The rows of R fall into 4 groups, and each row is roughly a mix of its group's hidden directions.
R:
[[ 21  -5  24   8  -1  10 -31 -10  -4   0]
 [ 10  13 -21 -32 -14   9  11   0 -13   0]
 [ -3   8  21  10 -21 -15 -13 -29   0  -5]
 [  7  -7   3   4  35  18   5  16 -15 -11]
 [ -9   2   1  -4  25 -12  30  -3  21  -6]
 [ 18  -6 -19 -18 -19 -13 -11 -18  15   5]
 [-13   4 -27  -8 -14 -19  19  12  -7  15]
 [-14  25   5   8 -25 -10  20  -1   4  15]
 [-15  25   5  -4 -22 -15  19  13   8  10]
 [ -5   9 -10 -28   6  -1  28  -8  20  -4]
 [  8  -5 -14 -20 -28 -18 -14 -13   0  13]
 [  8  -9   2   4  31  20   2   7 -20 -16]
 [ -4  22   4 -31  -7  14   4 -16  16  -1]
 [  7 -25   2  29   7  -5   7  12 -16 -15]
 [  5   1 -11   1 -27  10 -29   6 -21   6]
 [-11 -15 -13   7  -6 -13  -5  11  30  21]
 [-17  28   3 -21   1  14   9  -8  10 -19]
 [-15  28   7  -5 -32  -2  -7 -10   0   7]
 [-21  27  19   8  -4   0  -8  -5  20 -15]
 [  3 -25  -2  13  32  15  -7   5 -10 -11]
 [ 22  -3 -18 -24  13  10  -7  13  14  14]
 [-14  19  10   1  19   0  12  17   2  28]
 [-12 -16   8   6  25  26   3  -2   9 -19]
 [ 15  24   1 -25 -22  -8  -4  -8  11  12]
 [-11   2  10  12 -28 -15  -6 -28  -4  -6]
 [ -1   2  32  25  20  -6 -10   1   8  -2]
 [ -9  -8  34 -12  19  -3  10   2  19  -5]
 [ 26   1  10  -3  -6 -11   3  11 -11  33]
 [  8 -18 -13  -2  32  19   1  17  -8  -5]
 [-21   8 -13 -15  -7  -5   1 -18  14 -28]
 [-18  11  34 -11  -8  -7  12  -5  17   2]
 [  9 -21  17   7  12  24 -23 -10   4  -8]
 [ 12   4  -8 -17 -18 -13 -19 -25  15  -9]
 [ -6  -5  23  19  24  21   4  14  -9  -3]
 [-14  -6   0  -5  26  15  23  -1  16 -19]
 [-29  -1   0  22  -2  13 -17   5 -16 -15]
 [-14  14 -14 -22 -22 -24  12  -3  -1   3]
 [-23  -7 -11  18   2  16 -19  -7   0 -25]
 [ -7  13  -4 -14 -12  23   8  -1  -6 -33]
 [  9 -21   0   1  39   6  -3  11   2  -8]
 [ -5  13  -6  11  16  -2  21  19  -3  29]
 [-36  13  -8   9   2   1   9   5  -5 -22]
 [ -2  -5  15 -17  -9   5 -28 -17   4 -24]
 [-10   7  25  20  19  13   6  18 -15  -2]
 [ 33  12  23  -3  -6  -9 -16  -9   2   8]
 [-12  13  19  13   5   3  17   1 -27 -20]
 [  2  10 -20 -24  -4  12  22  14 -18  -4]
 [  8  -8 -13  -8  29  15   6  28   5   6]
 [  2   4 -20 -16 -28 -20 -14 -15   3   1]
 [  3   5   0   4   6  -8  28  25 -12  25]
 [ -6  10   8 -17  18  -4  24 -13  27   0]
 [ 27  -8  19   2  10  13 -21 -15  12  -7]
 [  6 -12 -28 -21 -14  -9  -2 -17  17   2]
 [ 17  18  21  -7 -14 -19  -2   6 -13  21]
 [ -6 -10  27   0  18  -8  22   3  22  -9]
 [  4 -13  19  23  23 -18   1  -2   9  16]
 [ -7   8  10 -13  19  -1  28 -11  23 -12]
 [ -8   6   6  -8  25 -11  26  -7  25   1]
 [ -5  13  -3  12  11  -5  27  17   0  28]
 [  4 -24  -4  27  17 -19  10  12  -4   4]
 [-21   6  -1   7 -32 -21   6  -4  13  11]
 [ 13 -20 -11  14 -14  -7 -19  10 -18  19]
 [  6  12  19 -20  -1   4  -7 -22  20  20]
 [ 18 -21 -23  14  22   2   9  12  -8   1]
 [ 16 -10 -12 -10  27  12  -5  22  12  11]
 [ 14   1  -5 -28 -12 -13  -4 -24  20  -6]
 [ -6   3  12  -7  30   2  12  18   0  26]
 [  6  -2 -30 -26 -10  13   9   0 -17  -4]
 [-17  33   5   6 -22  -5   7  -1   3  16]
 [ -6   8   0 -18  18 -10  23 -10  27   8]
 [ 19 -19 -28  16  14   5  -5   4  -8 -14]
 [-10  17   9  -9 -36  -3 -11 -17   2  -6]
 [  4  -8  -1  15  -4  -2  -6 -11  15 -39]
 [  5   7  13   2  29  16  12  16 -19 -14]
 [ -1  14 -18 -26 -18   1 -12  -4   7  24]
 [-12  24   8 -22   4  13  13 -12  15 -17]
 [-23  34  16   8  -5  -2   1   2  14   4]
 [ -5  29   0 -15 -11   0  26  16 -11   0]
 [ -5 -13 -18  19   2  -3  10  21 -19 -22]
 [ -1 -13  17   1  36   2   3   9  16 -13]
 [ -6  28 -21  27  -9  -2   7   8  -2   9]
 [ -8  17  16   5 -25 -10   3 -23 -16 -12]
 [  2  -8   6  10 -22 -16  32  -8  13 -10]
 [ -7  -3  -4  -1 -22   0 -35 -19  -3 -13]
 [ -2  -1   3  14  40   5  -1  15  12 -10]
 [ 11  -4  15  -2   7 -13  -8 -13  17  34]
 [ -4  -4  -3   1  23 -23  17  -1  21  21]
 [-10 -33  -2  25  13   0 -14  -7   4  -5]
 [ -6  -9  11  27  20  -4  13   9  -7 -25]
 [ 18 -11  25   5  15  20 -18 -11   8  -9]
 [-16  31   6 -21   4  10   5 -10  16 -10]
 [  0   3  -7   6  28   1  16  21  -5  27]
 [  4  -5  26  21   8 -10 -23 -15  15   1]
 [-20 -10  -2  15  24  22   8   5   4 -19]
 [ -8  -1  19  19  23  16  12  20 -13   4]
 [  7   4  32   1  11  -3  -9 -19  17  18]]
Which two rows in each list fit none of the groups? Every other row fits one group, some only roughly. Give them in the order they come.
  z_407: [  5  27  -3 -23 -25  -8   7   3   9  14]
  z_658: [ 10  -2   7  -8  -7  -6 -17 -11  12  38]
  z_879: [ 21 -20 -31   7   8   7  -3   4 -17  -2]
  z_280: [-12  17   8 -15 -33  -6   4  -8  -2  19]
  z_232: [ -2  -5 -25  -7   5   2   3 -18  27 -23]
  z_238: [ -2 -21  -6  12  33  12   1  20  -2  -2]
  z_487: [ -3   1 -14   5 -16  -3 -29 -22   8 -20]
  z_995: [-24  30   3  -5   4  11   4   4   0 -25]
  z_966: [-12  11  21 -19 -30  -4  -5 -16   3   1]
  z_796: [-9 16  5  1 13 -2 19 16 -4 33]
  z_65: [-15 -20  -2   1   4  -9 -16 -26  23 -11]
  z_166: [ 3 -3 31 13 23 22 -8  2 -3 -8]
  z_901: [  1   9   3 -20  30  12  12  18  15  -6]
	z_65 z_901
  z_47: [ -4   9   1   2 -17 -25   7 -15  15  28]
  z_938: [  6  -1  10  20   7   4   6  24 -23  23]
  z_775: [-5 11 -8  4  0 -5 23 14 -9 36]
  z_27: [ 16  -8 -26  -1 -28  -1  -3 -13 -17  -1]
  z_526: [-11  -9  22  29  17  16   3   3  -8 -11]
  z_601: [-17  -5  14  23  22  -2   9  25   7   3]
  z_544: [ 14 -22 -12  18  25   0   9   8   7 -18]
  z_441: [  7   0  19  13  27  20  -1  -5  13 -20]
  z_295: [ 18   5   5 -14  -3  -3 -13 -25  24 -19]
  z_833: [  0  31   1 -20 -23  -9  14   7   5   7]
  z_784: [  2 -21  18  -5  28  -4  21  10  11   2]
	z_47 z_526
  z_34: [ -6   4 -22 -15 -35   5  -4  -5  -8  14]
  z_332: [  6 -21   9  -5  38   3   7  13   5   0]
  z_430: [  4 -23 -16  22   3 -22  -5  14  -7  16]
  z_244: [ -1   8  -6  -5 -23 -21   3  14 -19  25]
  z_503: [ 13  14   9 -30   1 -18  19  -8  15  -1]
  z_698: [-14  26  13  -9 -25  -6  10  -4   2  20]
  z_19: [  4  -2  30  23  16  -1 -15 -13  -5 -12]
  z_850: [ 13  -9 -19 -18 -24 -13 -15 -14   5  12]
  z_702: [  4 -20  -5  -8  34  13  -7  11   7 -15]
  z_475: [  7  27   6 -18 -29 -10   2 -13   1   5]
	z_34 z_702
  z_826: [ -3  19 -11 -10 -27   4 -14  -7 -18  20]
  z_255: [ -7  23   8 -14  17  26  15  -1   4 -16]
  z_728: [ -2  14  18 -16   4  17  14 -17  12 -24]
  z_930: [ -1 -21  -8  23  13 -16  20  13  -6 -15]
  z_970: [-28  -4 -13 -17   0   3   8 -13  13 -24]
  z_946: [-10   9  12   6 -10 -13  36   5  10  16]
  z_718: [ -1   3 -27 -22  -1  11  20  22  -6   5]
  z_389: [ 17  16   4 -20   7 -16  25  -5  19  -3]
  z_722: [ 12 -12  23  18   7 -10 -19  -8   3  23]
  z_531: [-16 -11  -4  26 -13   6 -16 -22 -10 -12]
	z_255 z_531
  z_303: [  0 -20  17  27  21   2 -17  -9  -1  -9]
  z_809: [-15  28   6  -4 -26  -3   8  -2  -4  21]
  z_493: [ -8 -27  -4  19  27  10  -2  16   0  -1]
  z_81: [-11   4 -12 -10 -30 -15  -4 -12  14  21]
  z_263: [  9   9  23  -4   3   4 -20 -21  12 -23]
  z_856: [ 7  9 11 -1 33 12 10 27 -3 -2]
  z_310: [ 13 -15 -14   4 -10 -11 -17   4  -4  34]
  z_197: [-8  8 16  0 38  5  1 16 11  6]
  z_191: [ 11   2  31  -2  -3  11 -20 -21   8  13]
  z_95: [-16  20 -12  -9 -26 -17  14   6 -11  -7]
	z_81 z_95
  z_322: [ 23 -18 -13  -8  13   2  23   0  16  15]
  z_330: [ 22 -30 -23  10   8  -2   6   1  -3 -12]
  z_753: [ -4  26   2 -26  -8   7  -7 -18  19  -9]
  z_680: [ 15 -20 -24 -13  22  15  -7  11   7   6]
  z_644: [  3   4 -18   7  28   8  -2  19 -12  22]
  z_175: [ -4 -23 -36  -4  -3  -1  10   8   0  15]
  z_304: [  1 -30 -13  28  16   2  -3   6 -10   2]
  z_615: [-19  -9 -35   0 -11  -5  13  12  -6  13]
  z_71: [-15  -3 -22   7  17 -12  24  15   2 -16]
  z_677: [-12  -3  22  25  -8 -17 -12 -18  13  -2]
	z_753 z_304
  z_431: [-10  25  -3   2 -37  -1  -9 -12  -1  -1]
  z_418: [ 20   6  32  -6  14   9  -6 -13  13 -13]
  z_959: [ 22 -23 -26   5  10   7 -13   1 -15  -9]
  z_442: [ -7 -14 -37  -5  -9  -7  16   7  -3  14]
  z_195: [-3  7  1  9 35  2 13 22  3 17]
  z_112: [ 15 -16   3  20   1  17 -32  -8  -4   0]
  z_883: [-11   8  -6  -9 -27  -9  -7 -18  25  12]
  z_794: [ 23 -18 -19  12  22  10 -12  -5  -7 -10]
  z_329: [  7 -25  13  30  16 -12   7   5  -5  -3]
  z_982: [-17  -1 -24  -2   2  -8  28  19  -2  15]
	z_883 z_794
  z_785: [ -2 -32 -15  12  25  13  -3   9  -3  -3]
  z_838: [ -3   6   2   2 -35  -9 -17 -15   9  19]
  z_832: [ -9   5 -27  -8 -14  -2  13  21 -16  18]
  z_867: [-19   2  14  24   9  15 -13   8 -17 -18]
  z_521: [ 14 -21  -9  16  28   3   9   8   5 -19]
  z_931: [ 14 -19   1  16  -4 -12 -20   4  -9  28]
  z_459: [-21   2  13  18 -27 -18  -2 -16   3  -3]
  z_173: [-14 -19  -5  18  23  21  10  15  -6  -3]
  z_88: [ 10 -14 -18  10  34   7  -3  17  -7   4]
  z_461: [  1   4  35   8  21  -3   7 -15  15  -1]
  z_14: [-10  -7   9  26  26  20   8  14  -4  -6]
  z_402: [ 15   1  22  10  22  16 -10  -8  13 -20]
  z_380: [-19  13   4   5 -24 -20  11   8  18  14]
  z_70: [  5  -1 -15  16  32   4   9  21  -4  12]
  z_90: [-23  28  25  -8  -8  -2  -1  -1  12  10]
	z_838 z_832
  z_435: [-20  25  17   4 -20 -11  14  -5  12   8]
  z_37: [  6 -23  12  -3  34  -1  16  11   8  -1]
  z_334: [ 13   0   1 -31  -6   4  10 -19  20  16]
  z_67: [ -3 -30  -4  20  27   7 -10   3   2  -7]
  z_300: [ 30  -8   0 -23  -8  -9   3 -10  12  18]
  z_177: [ -6  17  -1 -23  10  -7   3 -13  25  21]
  z_176: [-19  18  34   3 -19   3  -3  -1  -4  -4]
  z_453: [-2  7  1 13 32 -1 18 20  7 17]
  z_266: [-21  -1 -12   1  17   6  19  18  -8  25]
  z_491: [  7   4  -8 -16 -32  14 -21  -3  -9  12]
  z_795: [ 13  -8 -12  -5 -34  -1  -8 -18 -13 -11]
  z_428: [-19 -16   5  23 -18 -15 -11 -20   6  -2]
  z_361: [ -9 -31  -8  18  25   9  -3  13   0  -2]
  z_783: [ 16 -12 -32  10 -21  -1   1  -4 -17  -1]
  z_451: [-16  -2  21  31  14  -9  -1  12  14   5]
	z_176 z_266
  z_533: [ 10   6  29  11  -1  -8 -22 -24   8  -3]
  z_820: [-20  21  25   3  -2  -8  19   3  17   9]
  z_320: [ 10 -11  -8 -14 -22   6 -26 -16 -16 -11]
  z_135: [ -6  22  11 -25  -7  21   4 -13   9 -17]
  z_845: [ -5 -10  16  33  18  -7   1  11  -9 -15]
  z_835: [-23 -14 -11  14  11   8 -27   2  -7 -18]
  z_610: [ -9 -26 -12  14  27  12   5  17  -6  -4]
  z_877: [-15 -17 -37   6  -1   1  12  12  -2  10]
  z_535: [  7 -10  -4 -19 -24   4 -24 -18 -11 -10]
  z_285: [ -6  -8  16  29  27 -17   3   5   3   4]
  z_94: [  7 -10  13  14  28  22  -4   5 -20  -9]
  z_929: [ 12  -3 -13 -14 -25  12 -25   1 -10  16]
  z_20: [ 14 -23 -12  10  29   5  -6   7   1 -19]
	z_835 z_94
  z_337: [  3  22  19  -7 -29  -7 -17 -10  -7  -6]
  z_755: [ 23 -33   2  16  -4   3   5   1 -15 -12]
  z_344: [-10  -8  20  25   9 -15 -11   5  24  10]
  z_77: [  9  -8  -6 -11 -24   5 -23 -19 -10 -20]
  z_288: [ 11  -8 -16   5 -38 -10   8 -12 -10   1]
  z_886: [ 21 -10 -23   0  22  16   9  12 -16   0]
  z_586: [ -3  24   6 -28 -12  12 -11 -16  12  10]
  z_287: [  9   1  17 -10  26   8  26  -4  18  -9]
  z_61: [  6 -28  -6   9   1   1 -25 -27   1  -5]
  z_741: [  3 -17  12   7  30   2   6   2  18 -22]
  z_498: [  2  33   9 -15 -23  -7  15  -4  -9   0]
	z_337 z_886
  z_672: [  3  -4 -30 -23   4  13  15  20  -5   4]
  z_893: [ -4  18  18 -21   5  12  11 -19  19 -11]
  z_243: [ 17 -20  25  17  10  -9  -7 -11   4  19]
  z_737: [-20  -4 -16  -1  18  11  20  -2  16 -22]
  z_871: [ 15 -15  21  12   4  15 -31  -6  -5   0]
  z_321: [-13 -25 -16   8  30   6  -4   1  13  -9]
  z_686: [ 21 -23 -28   2   9   5 -10   3 -18  -3]
  z_16: [ 18 -31 -14   0  10   3 -10  -4  -7 -22]
  z_528: [-20  20  32  -7   3  -2   5  -2  19  -1]
  z_925: [  5 -20  -4 -10 -25  -7 -27 -16   6  -7]
  z_136: [ -6 -29 -12  10  26  15  -1   9  -8  -9]
  z_564: [ 13  12  15  -9 -24 -11 -27  -9 -12   7]
  z_916: [-12  11  15  -2  16  -3  22  15   6  28]
	z_321 z_925
  z_720: [  4 -10 -28   4 -12  -6 -19  16 -14  20]
  z_384: [  5   5 -18   1 -15  -4  18   7 -17  32]
  z_316: [ 11  -9 -16  12 -21   7 -26  -4 -20  -9]
  z_302: [-15 -19 -10   6  23  23  10   0  12 -16]
  z_193: [-12  -9 -19  13 -20  -4 -16  10 -23  16]
  z_58: [-15  12  25 -20  -1   4 -18  -9  16 -15]
  z_35: [-17  26 -16 -25  -5  12  10   1   8 -12]
  z_102: [ -6  18  22 -15  14   5  11 -19  23  -4]
  z_773: [-14  21  12  13  15  -5  25  12  15  10]
  z_140: [-7  6  6 19 28 -4 22 17 16  2]
  z_801: [-22  21   1 -12  20   2  17  -4  20 -11]
  z_366: [-20  14   4  -5  10  20  20   9  12 -22]
  z_638: [ -9  23  -2 -10 -31   2 -14 -10  -9  15]
  z_780: [ 12 -17  -9  15  28   5  -6   6   5 -25]
  z_619: [ 12  -9 -13   8  -1 -10  28  10 -11  27]
	z_316 z_366
